One vector is turned by the same rotation once a step. Each row is the vector after some number of steps, and that number follows the row.
The counts run from 0 to 135.
[122 123 146 107 137  96 157 150  87 148 151 116 154 168 169 143 146 157
  98 120 125 105 121 158  96 108 135 187 119 109 119 113 159 102 154 156] : 23
[115 155 162 130 123 103 152 158  93  69 148  80 134 153 118 128 121 105
 102 118  88 108  79 146 111 124 180 106 144 143 139 138 137 105 104  93] : 102
[136 117  95 191  96 164 110 106 151 157 148 139 178 116  87 118 119 118
 124 163 144 119 169 132 138 149 118  88 151 134 112 141  81 122 127 157] : 83
[116 120 108 175 130 141 119  78 167 113 104 134  66 104 133 139 132 117
 139 106 148 157 145  98 147 141 134 120  85  88  71 150 153 152  98 127] : 43
[127 125 105 160 121 115 146 134 185 149 142 105 156 132 140 111  94  99
 134 172  95  86 142 133 103 137 183 145 136 154  91 129 132  92 116 127] : 20
[121 108 106 106  93 100 107 139 132 197  90 158 152 171 133 136 167 137
 138 124 146 152 125 102  87 131 167 182 156 110 132 122 153 131 134 158] : 87
[127 146 137 111 142 114 163 141  71  72 157  98 113 122 157 137 147 120
 114 115 118 126  93 183 150  84  89 107 136  82 153  99 153 135 119 133] : 104
[156 155 137 130 137 114 166 184 110 156 151 126 181 108 137 103 150 151
 133 159 156 135 107 154 144 113 127 137 116 148  80 103 164 141 164 179] : 25
[ 96 107 123 100 108 104 131  88  94 140 124 140 114 144 111 169 154 130
  85  97 147 135 160 166  93 119 125 133 150  56 137 123  94 129 131 133] : 79
[140 112  86 145 134 167 123 119 159 128 105 149  79  83 118  94 120  68
 146 107 122 174 155 131 147 146 150  94 107 104  80 116 113 144 132 110] : 75
[135 106 130 171 118 127 116  98 132 119 179 133 151 118 136 150  94 129
 104 102 135 119 211 125 120 129  77 129 115 131 117 170  80  95 133 160] : 116
[155 128 117 163 136 156 144 150 144  89 159 119 113  90 147  70 108  72
 143 130 117 168 134 126 161 121 128  85  97 118  90 117 136 123 107 152] : 107
[143 135 152  84 143 100 109 181 105 135 133 145 115 149 176 119 125 117
 158  64 101 154 122  97  96 127 142 174 111 151 114 146 141 100 141 112] : 30
[108 105 130 122 103 122 136  74 116 119 134 159 124 138 136 147 171 179
 105 150 178 142 145 132 152 101  87 137 129  71 168 140 134 139 141 181] : 48
[135 153 120 179 119 106 168 108 150 127 155 142 144  84 104 131 106 105
  93 155 168 140 170 158 129 135 101 107 117 130  59 133 127 147 123 154] : 114
[125 151 169 149 103 123 130 158 106 120 120 130 147 180 101 150 136 167
 115 114 166 122 102  70 123 134 163 128 133 168 120 168 122 133 128 118] : 126
[146 137 152 162 149 167 106 143  94 104 150  99  99 110 145 147 122 125
 129  51 127 162 146  95 141 122  94 127  75 122  88 159 125 118 119 102] : 36
[ 84 131 154 153  97 102 135  66 127  88 148 136 125 172 111 161 118 143
  71 136 154 115 150 131 111 120 145 106 143 108 161 179 100 121 106 131] : 46
[103 115 102 120  99 129 141  92 100 158 105 151 117 128 106 155 185 136
  87 110 164 168 139 167 113 118 108 129 139  53 116 111 122 153 152 153] : 80
[165 125 139 101 153 117  97 175 111 133 156 124 140 138 185 120  91 117
 147  69  80 129 146 109 102 130 120 168 112 171 129 153 137  92 131 128] : 29
[141 130 120 124 159 140 162 142  82  98 140 107 105  88 170 112 151 111
 126 118 124 155 114 168 166  89  78 107 106  82 127  90 160 138 130 148] : 105
[152 117 122 121 160 177  87 129 136 129 114 124 118 100 160 131 148 166
 171 149 142 139  98  75 174 137  71 128  99 139 165 111 165 145 129 121] : 130
[129 128 118 156 127 129 141 125 151  69 164 130 117 105 149  81  76  57
 137 115  98 140 152 133 132 131 148  75 118 129 113 150 105 106  88 129] : 108
[114 101 116 142 115 134 143  89 133 145 121 170 132 127 149 117 157 166
 126 156 191 144 132 117 161 113 102 123 113  84 136 128 158 149 149 193] : 49
[147 121 129  96  87  71 127 133 137 150 124 190 153 123 114 126 134 128
 134 157 182 158 138  94 119 131 131 143 169 171 124 153 141 168 120 164] : 120
[140 128 121 149 144 123  72  99 162 163 124 118 119 105 146 188 108 156
 142 133 135 106 156  93 120 142  85 175 107 159  97 146 145 138 118 112] : 123
[128 145 149  79 116 129 144 152  70  72 137 128 114 121  90 114 126  97
  94 108 121 145 112 165 140 123 119  82 166 129 167 120  84 141 132  98] : 71
[102 114  98 186 140 180 121  84 143 134 103  95 103 105 129 150 167 134
 127 129 120 133 123 114 132 134 126 119  98  58  88 103 149 121 116 125] : 11
[134 123 130 152 130 166 110 142 177 107 110 121  96 132 133  99 103 131
 170 134 117 119  84  64 150 163 181 101  94 158 126 144 155 132 110  95] : 132
[103 140 158  93 122 118 126 111 139  74 111 104  89 164 123 147 109 141
 131 137 109  81  81 114 113 135 177 120 142 145 185 153 132 121  97  92] : 134
[131 140 165 135 104 125 134 151  85  77 145 150 108 149 104 115 125  91
 127  77 153 174 129  94 144 133 152  81 131 144 131 166 109 124 108 100] : 38
[124 109 131 121  89 154  96 145 105 119  90 146 110 164  99 108 159  96
 146  89 127 171  99  80 123 138 191  92 139 114 156 139 109 125 102 108] : 6
[ 98 111 108 214 116 188 138 101 135 118 113  94 132 141 118 120 150 123
 121 123 123 127 129 101 127 132 183  96  95  80  95 117 133  98 117 133] : 12
